In the data rows, the value 128 means zero.
Here are some points:
[125 124 124 229  52 130 121  99 153 104  93  69 114 110 134 181 127]
[122 113 167 121 183 132 135 143 112 136  72 110 119 145 150 118 120]
[105 115 157 112 152 126 121 138 143 124 111 175 137 135 136 121 104]
[117 130 116 249   0 135 139  96 100 164 164  47  88 110 135 149 134]
[121 123 103 237   6 127 134  91  99 175 177  60 130 112 130 135 121]
[126 116 175 117 147 130 133 144 115 134  79 140 121 146 147 113 113]
[ 87 116 164 116 219 125 127 142 121 129 110 135 117 138 148 125 110]
[177 112 144 100 132 122 125 118 133 120 135 167 153 112 119 114 113]
[169 152 140  94 117 122 101 120 102 127 119 165 140  90 103 121 200]
[108 120 164 120 165 127 132 138 113 133  75 142 132 141 149 123 113]
[ 79 114 156 114 213 122 129 134 128 134 123 148 114 131 151 127 107]
[ 98 114 163 113 145 129 132 155 135 127 124 189 102 135 130 127 102]
[139 139 151 109 135 124 112 133 124 127  99 177 144 131 120 119 118]
[155 126  75 100  93 135 140 166 120 122 185 111 148 121  45 144 198]
[173 118 157 116  39 125 135 122 125 176 108 148 109 108 136 125 106]
[174 118 165 102  77 125 139 130 134 149 104 160  96 120 136 123 102]
[134 119  93 191  43 123 137  91 108 191 144  90 153 105 129 128 112]
[163 117 145  94 101 119 147 119 124 140 105 129 184 107 106 122 132]
[139 130 159 114 125 129 124 146 120 131  95 162 144 138 121 119  98]
[134 158 158 115 112 132 130 127  99 129  45 130 149 149 145 124 116]
[126 139   0 152  65 143 135 105 111 140 255  67 118 118 134 158 135]
[128 132   0 226  69 127 149  88 124 116 228  76 111 126 142 137 137]
[126 119 171 120 137 130 137 137 113 134  64 130 136 146 147 118 114]
[ 85 116 154 114 160 123 120 154 130 132 120 180 120 143 137 131 105]
[140 139 158  90  71 128 117 127 155 106 153  91 113 147  65 132 255]
[115 129 114 255   0 134 135  93 100 137 187  43 111 108 135 142 133]
[122 121   0 195  48 116 127  89 116 129 255  69 113 110 131 220 125]
[ 92 118 141 107 255 129 126 111 141 113 140 103 125 126 142 128 113]
[151 138 137  93  81 127 118 125 166 108 140  99 122 125  69 131 246]
[130 221  26 102  62 136 125 108 122 110 171  73 115 118  88 143 255]
[168 112 122 115 119 126 140 117 132 120 121 178 138 121 137 117  92]
[ 93 116 160 116 179 124 130 143 122 132  99 157 117 147 147 128 104]
[123 134 165 118 163 130 128 138 106 133  69 120 146 144 147 119 104]
[134 134 162 115 134 127 125 140 118 129  84 156 147 139 124 122 102]
[ 78 116 151 106 239 129 128 129 135 121 139 149 124 117 139 135 101]
[115 109 168 119 178 128 139 142 126 136  74  93 134 141 156 117 112]
[173 114 122  95  85 129 158 118 133 120 108 155 165 117 138 118  92]
[134 152 161 116 131 131 131 132  94 130  46 117 149 149 146 124 115]
[166 117 162  99 101 120 143 135 125 124 111 133 175 109  93 123 135]
[132 139 159 116 140 129 129 135 103 131  55 124 148 148 149 122 110]
[113 142 161 119 148 129 127 134 113 132  69 144 145 140 142 125 102]
[141 141   0 129 113 138 140  96 107 130 229 107 127 135 151 159 143]
[151 123   0 130  81 116 121  95 123 139 255 104 152  89 137 131 139]
[ 83 116 169 115 168 127 127 150 130 128 116 171 118 140 138 127 103]
[132 145 158 117 148 130 131 125 103 134  52 117 147 142 149 121 114]
[142 125 141 106 103 134 135 162 119 113 159 116 147 128  44 139 193]
[130 164 151 114 119 132 128 129 100 129  44 127 151 146 147 125 116]
[118 126 114 248   0 138 119  95 104 163 171  51 116 124 133 139 128]
[157 128 154  99 134 115 107 124 135 123 122 158 157 116  99 118 160]
[ 98 119 166 122 174 130 130 151 120 135  90 137 131 141 140 123 103]
[125 150 160 120 133 136 125 130 102 132  57 131 148 144 147 119 108]
[130 142 159 116 134 128 125 139 113 134  75 147 147 141 134 121  98]
[115 113 171 116 144 128 133 142 124 135  83 151 131 144 138 124 107]
[100 108 170 117 203 124 133 138 135 130  92 105 128 133 157 121 111]
[112 118 167 114 140 127 139 165 139 121 115 171 124 124 106 128 106]
[ 96 115 159 111 255 125 132 131 119 122 126  42 115 129 153 131 124]
[126 137 126 207  71 139 128 108 166  59  67  63 119 126 142 171 143]
[ 79 117 154 111 205 129 129 133 145 130 121 142 118 126 154 121 102]
[169 150 145  98 120 119 105 122 114 122 107 164 141 104 104 119 184]
[115 146 164 117 130 132 128 138 106 130  63 141 146 150 144 121 105]
[129 117 118 224  64 125 136  96 176 116 144  90 113 104 129 127 115]
[122 123 118 215 151 126 140  97 167  98 118  68 112 107 131 131 124]
[132 124 169 119 133 134 136 138 112 134  47 103 145 142 152 122 117]
[ 83 121 164 116 165 130 137 147 135 127 137 173  52 144 146 131 116]
[119 130 160 114 170 125 122 141 123 125 102 160 138 136 135 121  93]
[ 81 125 162 115 161 131 139 150 137 126 138 174  46 142 145 136 116]
[102 108 172 119 150 129 136 151 126 133 104 167 112 137 136 125 106]
[161 124   0 105 102 114 137 106 134 133 255 130 172 130 117 126 107]
[ 92 112 170 121 176 129 134 151 133 133 107 148  95 142 145 121 111]
[173 120  66  95 140 117 125 117 122 132 251 145 164 118  94 125  98]
[137 121 135 224  85 127 113 105 107 137 148 117 130  86 128 130 110]
[144 133   0 110  87 137 141  96 127 144 255 107 136 126 138 131 122]
24 more points follow, each with its number after it:
[129 135 165 114 131 128 124 143 119 130  81 153 147 140 130 123  98] 0
[132 137 108 161  38 141 128 114 116 183 198  90   0 131 143 162 142] 1
[143 123 159 110 135 129 124 140 115 130 103 171 143 136 116 123 103] 2
[ 95 116 142 107 211 124 127 134 153 118 127 156 134 119 130 127 107] 3
[124 123  41 198  53 126 112  95 100 156 255  69 131  83 132 134 118] 4
[141 147 162 117 115 132 132 126 105 132  40 109 151 147 148 122 120] 5
[ 96 116 161 120 240 128 127 141 121 131 116 115  95 135 153 121 116] 6
[128 152 154 116 126 131 127 136 100 130  57 139 151 146 141 123 109] 7
[126 112 173 120 162 127 135 142 117 140  63  92 138 140 152 122 115] 8
[126 192 122  86  52 121 104  81 201 101 141  75 103 150 108 125 250] 9
[ 85 114 161 115 245 128 127 137 124 129 128 125  88 140 151 128 115] 10
[ 99 119 164 119 179 127 127 137 116 133  85 146 125 143 151 126 109] 11
[102 112 167 116 150 127 134 153 133 129 116 178 110 132 134 123 104] 12
[ 77 117 157 114 198 128 126 132 137 126 120 158 122 137 147 127 101] 13
[159 144 122  95 112 117 108  88 212 110 118 129 127 101 133 116 163] 14
[129 124 122 211   0 135 120 104 108 193 150  77 119 120 131 135 120] 15
[111 118 163 113 141 129 129 156 141 124 118 186 106 133 121 129 100] 16
[ 78 116 160 118 245 128 127 137 120 126 134 133  84 137 150 133 118] 17
[118 112 167 122 255 125 128 133 113 129 112  42 123 141 145 124 119] 18
[148 121 170 122 175 135 134 124 104 138  60  61 145 141 150 118 118] 19
[171 109 121 104 137 123 129 112 142 123 143 169 153 112 126 113 104] 20
[151 117 153 107 123 125 125 139 134 124 115 178 140 129 122 122  97] 21
[ 88 108 152 115 255 128 132 137 121 132 130 107  99 135 151 127 116] 22
[160 111 108 102 151 123 119 139 116 137 171 178 126 127  87 121 154] 23
Which of these numbered points is nearest to each point below, looking only along the 5 directions in which the first points spread most? Its number follows each.
[121 201 134  98  45 115  99  79 196 102 155  70 101 165 105 119 242] > 9
[130 114 175 120 174 133 133 136 109 135  67  91 136 141 157 117 114] > 8
[131 146 163 111 126 130 129 135 107 133  55 137 145 142 142 123 110] > 7
[164 110 147 105 132 130 130 133 121 120 124 179 139 132 119 120 100] > 21
[139 113 119 193  19 125 167 102 116 153 123 113 149 106 130 121 106] > 15
[123 134 128 183  65 136 125 104 106 183 187  71   3 120 140 169 140] > 1
[126 214 126  89  53 131 121 110 136 102 164  67 110 121  69 138 255] > 9
[ 72 117 153 114 238 130 127 134 128 122 140 148  88 135 148 132 114] > 17
[163 110  99 131 129 123 134 106 150 125 151 162 148 104 136 111  89] > 20
[144 145 159 119 116 138 132 129  97 132  38 108 145 149 150 122 123] > 5
[129 207 138  89  55 130 120 109 146 101 158  69 109 115  68 137 255] > 9
[ 98 117 171 109 233 127 136 133 132 130 113  84 145 128 143 125  88] > 6
[171 147 143 103 122 119 100 126  98 128 122 160 137  78 109 118 200] > 14
[ 76 119 153 110 226 127 127 136 132 124 133 155 101 140 145 131 107] > 17
[ 99 114 165 112 140 128 132 152 138 128 126 192  99 139 127 128 105] > 16
[134 126 134 102 202 123 115  97 186 111 120 128 134 112 139 121 113] > 3
[109 112 169 116 148 130 134 148 128 133  97 161 122 140 137 121 102] > 12
[154 116  88 167 117 122 132 114 152 126 161 148 138 100 132 111  87] > 20
[ 76 118 163 116 182 128 134 151 135 127 132 168  74 141 145 131 110] > 13
[140 142 166 115 146 135 135 124 101 134  44  73 158 150 149 121 117] > 19
[ 88 116 152 112 206 126 125 133 137 122 123 166 115 136 142 128 106] > 13
[135 121 168 120 158 130 136 134 109 132  56 110 135 140 150 118 124] > 8
[138 131 140 213  97 136  43 110 104 116 196  87 125 121 140 144 131] > 1
[160 111 130 163 123 124 103 106  88 147 160 161 132  58 139 113 149] > 20
[110 142 165 117 149 128 128 137 113 133  78 148 141 141 142 120  99] > 0
[137 200 135  90  59 128 119 109 157 102 151  79 110 109  70 134 254] > 9
[127 221  89  91  56 132 123 110 128 105 169  69 111 124  73 140 255] > 9
[136 180 110  88  61 123 105  79 209 103 133  87 107 123 114 126 245] > 9
[163 113 153 107 132 128 129 141 119 121 119 173 141 130 112 122 104] > 21
Here are 24 other points, each followed by its number:
[ 84 113 158 119 166 132 130 161 132 127 122 168 123 142 122 129 101] 0
[134 146 157 117 126 132 130 135  97 133  49 127 149 145 147 127 110] 1
[145 147 161 119 125 136 134 132  95 133  37  83 153 143 151 125 116] 2
[114 115 172 121 157 129 135 151 117 136  78 127 123 149 146 114 114] 3
[161 118 177  96 108 121 141 150 130 116 117 142 163 107  91 126 126] 4
[148 112 120 123  86 119 148 104 118 176 115 116 178 104 127 119 112] 5
[ 80 112 159 115 219 128 132 137 137 129 118 128 115 136 152 123 104] 6
[129 149 159 116 128 130 125 141 105 130  63 145 147 142 138 125 103] 7
[111 124 155 113 142 122 125 150 133 128 106 173 142 135 125 125  99] 8
[135 146   0 185  49 141 140 115 134 120 150  74 123 120 148 171 164] 9
[117 132 120 224  38 140 129 102 188  54 115  39 114 108 142 175 146] 10
[132 144 166 121 127 132 133 133 100 129  43 115 147 151 144 122 122] 11
[123 137 163 119 149 126 131 136 108 131  58 122 148 145 148 122 109] 12
[119 104  86 245  43 138 128 102 175  78 182  46 114  81 140 163 142] 13
[146 129 166 121 143 130 132 130  99 136  46  81 152 143 152 122 125] 14
[111 115 153 111 167 120 118 126 145 121 111 176 140 126 132 125 118] 15
[170 119 140  95 115 114 105 114 134 125 123 136 164 126 102 115 191] 16
[127 128 162 123 162 130 126 136 108 132  57 113 139 145 152 119 122] 17
[152 145   0 111 105 143 146 110 121 126 221 114 142 145 134 144 132] 18
[161 129  17 112  91 117 110 100 113 152 255 128 158  79 122 139 110] 19
[ 97 111 174 122 163 131 134 148 130 133 120 160  74 143 148 121 111] 20
[107 116 166 122 193 125 129 134 116 137  87 126 127 140 149 123 111] 21
[147 145 166 114 123 139 133 129  98 132  36  88 150 147 149 122 125] 22
[ 74 115 148 108 252 129 129 133 129 123 135 135 109 134 147 132 108] 23
Which of these numbered points is nearest to each point below, looking only along the 5 directions in which the first points spread most? Its number follows each.
[116 115 177 119 155 129 134 141 121 136  86 141 110 148 149 116 108] > 3
[118 140 111 210  41 140 135 104 154  85  57  45 115 123 142 194 146] > 10
[156 110 169  98  97 124 137 116 179 111 111 144 151 106 113 122 125] > 4
[127 143 158 115 130 131 128 137 112 129  63 149 146 142 138 124 105] > 7
[122 144 141 104 159 123 122 136 172 125 106 141 141 119 122 116 101] > 15
[154 150 140 106 128 120 115 132 123 124  93 172 144 124 112 117 138] > 4
[114 125 115 255  40 128 121  90 121  84 220  44 107 105 132 165 128] > 13
[128 105  63 244  55 136 124 108 160  97 233  53 116  62 135 146 136] > 13
[ 92 103 164 116 218 126 131 140 134 134 113 111 124 131 153 122 107] > 6
[120 121 167 126 177 129 133 138 110 133  69 118 131 139 148 119 115] > 17
[129 136 164 117 130 131 131 138 107 129  62 144 144 145 139 121 110] > 7
[127 131 126 234  59 134 124 105 137  91  82  72 119 122 139 162 135] > 10
[146 122 117 104  93 134 137 168 119 117 171 114 149 124  44 142 199] > 16
[164 115 140  95 102 114  98 109 124 142 154 141 163 131  96 113 197] > 16
[ 85 113 163 120 173 123 129 146 123 131 110 164 118 142 146 128 105] > 0
[129 177   0 161  66 141 140 117 119 119 161  66 120 102 146 160 200] > 9
[116 125  75 252  38 126 113  90 109 118 255  53 102  93 132 155 130] > 13
[141 134 166 119 139 130 132 133 102 128  50 110 143 150 151 117 121] > 11
[139 119 155 107 135 122 125 143 130 124 106 174 142 134 130 122  95] > 8
[137 123   0 214  75 136 129 105 131 116 148  91 122 118 139 183 128] > 9
[148 138   0 113 106 135 152 110 127 158 223 100 112 147 135 142 138] > 18
[124 142   0 212  53 142 137 109 143 111 107  61 118 126 141 190 142] > 9
[147 117 157 108 128 127 133 154 138 120 110 172 129 127 117 123  96] > 8
[ 75 115 150 112 255 133 127 135 125 121 139 120 102 131 151 130 113] > 23
[113 122 166 120 163 127 131 147 117 136  75 124 140 145 143 120 107] > 3
[153 180 123  96  79 124 119 113 183 109 122 124 123 103  82 121 199] > 16
[124 126  66 243  52 125 117  93 163 109 240  62 114  70 131 131 142] > 13
[ 85 118 154 115 171 125 124 144 136 129 121 169 129 131 145 126  96] > 0
[ 92 116 167 115 167 131 135 149 135 129 131 169  61 141 149 125 114] > 20
